The same turns and mirrors carry the whole set onto itself and the rows of a family onto each other. Which other rows belong to the same family as each row named below? List them in the order they appear above.
These 35 rows form 7 families of 5 rows each.
mur: [-18  -2  34  11  -6  -8 -12  10]
Zir: [-11  -5  32  15  -5   4 -12   7]
gur: [-30   6  20   0 -23  -1   1  -6]
lal: [-26  10  29   3 -26 -12  -2   4]
noviz: [-1 28 13  2  8 -7 24  6]
Vimo: [  6  10  21  12  15  -3 -11   9]
Dek: [-17  25   3  -2 -12   3  18  -9]
Kapo: [-14  11  12   2 -17   0  22 -15]
lurat: [-17   6  32   3  -4 -10 -18  12]
sitav: [-24   5  15  -1 -22   0 -10  -4]
zuku: [-32  11  24  -2 -23  -7   5   3]
Fase: [ 4 34 11 13  5  1 15 -3]
fuz: [ 3 27 11  9  3  6 20 -9]
dafof: [-23   8  18   5 -23 -16 -11   2]
zano: [ 3 10 26 16 15 -7 -3 16]
garad: [ 8 21 26 20 10 -5 -6 11]
mozel: [ -8   9  32  10  -4  -8 -19  16]
zemu: [-12   7  36  16  -9 -12 -16   9]
sal: [ 2 20 23 21 14 10  2  8]
Zovir: [ 6 20  7 13  9  5 17 -3]
taget: [-8 30 18  8  7  2 25 -8]
kugur: [-17  20   9   4 -15   2  27  -6]
lapur: [ -8   6  24  20  -5  -2 -19  15]
diti: [-24   2  27   5 -26 -10   7   6]
fasa: [  2  23   8   2   8   8  12 -11]
Beluv: [-23  23  15  -2 -15 -14  17 -12]
Banaz: [ 4 21 20  4 16  2 -8 13]
Muk: [-27  13  27   7 -26  -7  -2  -7]
vugag: [-13   9  32   6  -6  -9 -11  24]
nozur: [-19  20  15   2 -22  -3  22 -12]
puru: [ 3 27  6  7 11 -1 16  5]
zomu: [-17  26   3 -10 -15  -7  11  -5]
bapu: [ 3 10 31 17 14 -1  9 14]
fad: [ 9 20 21 14 14  2 -5  8]
Nezup: [-16  30  11   4 -17   0  17 -15]

Which other rows belong to the same family as Nezup? Fase, garad, zemu, Muk
Which other rows belong to the same family as Beluv? dafof, sal, taget, lapur
Which other rows belong to the same family as fuz? lal, mozel, nozur, fad
Which other rows belong to the same family as zano? mur, gur, Dek, puru

